Every row has a hidden score. How much higher is the second row's score than the first row's in each pair? 15 means about the same, 30 much higher and 0 much lower. The score is a weighted sum of the row's numbers plus the product of two more (or one squared), each taken from its middle value.
[-10 -46 -20  44  -1 -24  34  -6 -38 -23]
[-13  26  -3 -31 -27  36 -26  13 -18 -10] -> 15
[ -2 -21   3  17  25 -43  24   5   7 -44]
[ 21  10 -32 -14  26  17  12  19 -20  30] -> 13
[-19   0 -30  55   0  -9  -7 -20 -12 -23]
[ -6   7  18 -33 -37  40  -4  15 -13 -19] -> 15
[-15  22  16  11 -47 -52  53  31  10  31]
[ 12  22   2 -66 -47  54 -11   5 -28  32] -> 15
[-31  25  43 -35 -15 -25  13  19  11  20]
[ -4 -43  10  18  10   4  14  -6 -41  -9] -> 20
[ -9 -31 -16  -1  46 -40  16 -17  19 -56]
[  3  23  -4 -14   4  15  19  20 -33  16] -> 14
[-15 -13   2 -26   6  39 -35  16 -47  41]
[  0 -22 -39  11   1 -25  33   9  -5 -60] -> 15
[-63 -22 -56 -22  20 -35   7 -28  73 -49]
[-45 -41 -20   1  33 -27 -15 -35  49 -57] -> 13
[-15  27   2   5  12   7 -13 -30  26 -32]
[ 12  20 -12   2  25  18 -24  23 -14  13] -> 14
[ 17 -16  -7 -71 -25  58   3  20 -13  30]
[ 27  35 -21 -23   9  49   7  35 -17  41] -> 10
[-10   1  59  26   3 -65  15   6  24  -1]
[-37 -36 -48  54  19 -31  57 -43  -5 -58] -> 19
[-18  11  49  17 -38  -5 -20 -58 -15   9]
[-23  10  -4  -6   8 -24 -11 -10  26 -61] -> 18
[ 15   4   3  16  17  15 -13  50  15  19]
[ -6 -13  17  55  26 -24  38  -3  15 -41] -> 16
[-26  -5  35   3 -59  -3 -29 -40 -34  29]
[-39  47  47 -30  27 -39  42  22  44  21] -> 13
[ 13 -20  18  43  18  -3   9 -12  34 -16]
[  1 -29  30  20  -3 -29   4 -30 -40   9] -> 16
[-21 -31  -6  41   3 -43  17   3  -2 -31]
[-43 -40 -24  54  39  23   8 -51  34 -37] -> 14
[  9  17 -25 -26  27  12  -7  48 -30  24]
[-19 -53  13  19 -25   7 -10 -34 -20  38] -> 14
[ 50  16 -38 -25  31   6  -4  36 -18  26]
[ 16   1  -3 -19 -27  35  -9  40 -14  22] -> 16
[-24 -41  18  -8  -7 -20 -30 -33  27 -19]
[ 13 -16  64   4 -29 -23  -4 -14 -16  -2] -> 15
[ 15  49 -25  -5  26  17 -22  29 -17  27]
[ -5  31  51  10 -18   3  -9 -36 -47  11] -> 14
[ 52  35  24 -16 -37  -8 -29   0  -1  43]
[-15 -46  29  21 -19   9 -46 -37 -24   9] -> 14
[-10  12  48 -22 -18 -28  38   4  -4  26]
[-20 -22   9  30 -65  11   4 -56 -11  40] -> 16
[-47 -20 -66  17  41 -42  24 -19  39 -91]
[ 37  60 -19 -27  12 -12 -15  44  13  37] -> 12
[  0 -10  -4  -2  18  12  26  50 -16  20]
[  2  -5   7  31  -2 -17  -5 -31 -11 -16] -> 12
[ -7 -37  14  -2 -29 -29 -37  -7   2 -20]
[-10  36  -6   1  11   7  23  30 -14  23] -> 13
[  4 -31  40   0  -6 -22 -26 -15  30 -26]
[ 12  26  19 -39 -21  28 -27   8  -2  32] -> 13
[ -7  16 -31  -3  23  16 -14  67  -7  15]
[ -6  -2  10 -15 -24  -9 -40 -29 -38 -15] -> 16
[-26 -20  17  32  -5 -19   1 -20  20 -26]
[-54 -28  18  35  -5   7   1 -31 -24 -15] -> 17
[  4   7  28  20 -40   0   3 -24 -39  15]
[ 37   7 -21 -31  37   0  -4  24 -16  25] -> 15
[ 13 -31 -22  22  17 -32  22 -13   9 -28]
[ 11   4  -6 -64  -9  53   8  19 -36   4] -> 19
[-18 -20  24   7 -12  -1  -2 -35 -17  -6]
[-39 -20 -53  12   9 -13  18 -17  45 -76] -> 18
[-27  -9  35  10 -40 -44   2  25   2  16]
[ 34  -7  -5 -13  20   3  15  39 -29  13] -> 17
[-36  -4  27 -10 -96 -49  30  -4  17  26]
[ 17  -9   6  25  50 -23   6  -9  24 -47] -> 13
[-24  16   1 -10  12 -15 -15 -15  15 -36]
[ 19 -42  16  62  24   0  28 -27   1 -29] -> 15
[-49  16  21 -13  -2 -67  44  15  17   5]
[ 10 -45  36  29 -57  10 -26 -17 -28  43] -> 14
[ 25 -13  48  -7 -67  17 -16 -25 -32  23]
[-39 -17 -32   5  31 -27  37 -28  41 -56] -> 17
[-39 -13 -10  -4 -10   6  16 -33  35 -25]
[-28 -25 -39   5  13  -4   5   8  60 -36] -> 15
[ -8   2 -40  -3   9  17   0  31 -38  44]
[-13 -23  18  29   0 -16   3 -42 -10   2] -> 14
[-11 -25   6 -38  21 -18 -20 -44  43 -34]
[-14   7  29  -3  13 -41  22  15  15   6] -> 14
[ -9  18 -25 -28  29  43 -24  19 -55  32]
[ 31   1  -4  23  -1  -3  25 -17 -41 -17] -> 15
[ 30   9 -12  -2  27  10 -22  42 -20  24]
[-19 -31  16  19 -48  12   2 -40  23  17] -> 14
[ 17   6  10  23  -2 -32  -9  -7  -2 -40]
[-19 -53  41 -31 -51 -33   4 -53 -27  39] -> 13
[ -1   0 -16   8  29  36 -23  55 -49  28]
[  2 -18  -5  52  28 -18   5 -35  -7 -17] -> 12
[ 13  67 -32 -12  27   1  23  35  22   8]
[ -17   12   29  -73  -35  127 -127  -31  -13   85] -> 14
[ 47  40  -4 -35   9  -9 -16  51 -31  31]
[  9  26 -23   7  42  49 -36  37 -13  15] -> 15
[ 11 -35   5  26  38 -16  27  -7  37 -29]
[-73 -16 -23 -10   3 -23 -22 -27  80 -73] -> 16
[-37  -4  -2  18   2 -17   0 -13  28 -42]
[ 26  -4  14   4 -36   7 -16 -30 -10   4] -> 15
[-57 -26 -27   7  25 -36 -25 -17  61 -63]
[-45 -13 -29  15  27 -36   1 -44  42 -49] -> 16
[ 12  14  -5 -10   1   8  13  30 -11 -10]
[ 20  10  -7 -71 -29  44 -24  37  -7  20] -> 16
[ 40  12  20 -39  21   4 -12  17  24   5]
[-42 -16  33 -17 -71 -60  29  23   0  45] -> 15
[-40 -29 -36  10  -4   8  -7 -39  28 -17]
[-19   8 -11 -31   0  16  -8  32 -16  -4] -> 16
[  2  22 -13  12  16  14   8  32 -27  14]
[-31  -6  57  -7 -35  -7 -32 -45 -30  31] -> 14
[  1   8  -1 -51 -36  58 -22  20 -34  -7]
[ 51  36 -20 -33   7  -4 -11   2   3  54] -> 14
[-1 19 -1 11 29 22 17 67  0 -7]
[ 32 -34   9  55  17 -19  14 -11  25 -23] -> 11
[-1 16 -8 -7 -7 45 19 44  6 10]
[-21  -8  20  25  23  12  50  29 -13 -15] -> 20
[  4  24  53 -24 -27 -48  16 -10 -12  19]
[ -7  16  52   5 -67   1 -19 -59 -39  17] -> 16
[ 67  42 -21 -42 -20  21  -7  44  20  26]
[ 31  24 -35 -14  16   8 -38  27 -27  48] -> 15
[ 25  18 -28 -24  34 -24  -6  30 -12  20]
[ 25   4  18 -29   3  25   7  10  -1   6] -> 16
[-33 -48  22   4  12  -5 -10  -2 -11 -15]
[ -8 -24  45   6 -43  10   1 -52 -39  29] -> 9
[ 28 -18  19  30   3 -27  24  -7   8 -19]
[ 40  54 -28  -7  34 -19  -7  30 -34  36] -> 18
[ 12  -3 -13 -33  24  80  -6   9 -38  33]
[ 49  38  33 -15  47   8  37  -3  33 -19] -> 10
[-27 -17 -22  16  31  -9   4 -18  27 -20]
[-19 -17 -48  30  29  -7  34 -22 -11 -62] -> 17
[ 15  42 -26 -20  35  19 -11  37 -19  15]
[ -3 -42 -18  71 -19  -7   4 -22 -18  -1] -> 15
[ -6 -12  -4 -38 -44  90  -3  30  -6  21]
[ 13 -43 -16  32  18 -43  22   2   2 -30] -> 11
[  4 -27  50  30 -25  12   9 -40 -23  15]
[ 53   6 -10   1  31  14 -13  14   7  20] -> 14
[ 22  -7 -11  10  -6  25   2  52 -30  21]
[ 12 -11  -7 -17   5 -10  -9  46 -26  17] -> 15
[-14  -2  33   2 -24 -41   2  28  12  35]
[-43  67  33  12 -34 -38  59  28  47  33] -> 15
[ 58  25  -2 -30  10  -5 -30  17   2  28]
[-10  25  31  -9 -13 -53  23  11  18  22] -> 14
[  4   0  -7   9  18 -18 -28  -5  58 -52]
[-25 -27   8 -37 -48  65 -17 -15 -11  -5] -> 18
[-45   1  37  19 -25   3  -4 -51 -28  23]
[ 17 -10  40 -14  17 -44  -3  23  38  30] -> 15
[ 19 -40  -7  15  16  -2  44  -7  17 -35]
[ 22 -11  25 -28 -25  33 -24  34  -7   2] -> 16
[  6  28  23 -11  33  -8  22  12  73  20]
[ 18   0  45  12 -48 -26  -4 -32 -14  16] -> 17
[ 23   7 -19  20   4   9   3  49 -19  26]
[ 30 -14   1 -33 -23  35 -15  10 -10   0] -> 17
[ 22 -24  30  22 -60  -9  11 -31  -7  37]
[-32 -31 -22  10   4 -15   7 -24  67 -53] -> 17
[ -2 -20  16 -29  -7  83  11  21 -22   2]
[ 12   1  18 -23   0  10 -24  43   1  15] -> 3
[-38 -42  12  20 -55  17 -22 -41  20  -4]
[-20 -25  18   8 -51  23 -36 -43   7  23] -> 14
[  5   9  18 -33  14   4   5  51  -6  24]
[  7   1  26  54 -49  -3 -24 -22  -6  46] -> 12
[  3  11 -31   1  52  53  14  68 -33  29]
[ 13  21 -27 -22  38  -8   5  49   1  17] -> 10
[-16 -40  36 -11 -50  21  -1 -49  16   4]
[ 40  37 -23  -9  22 -10  28  12 -12  18] -> 15
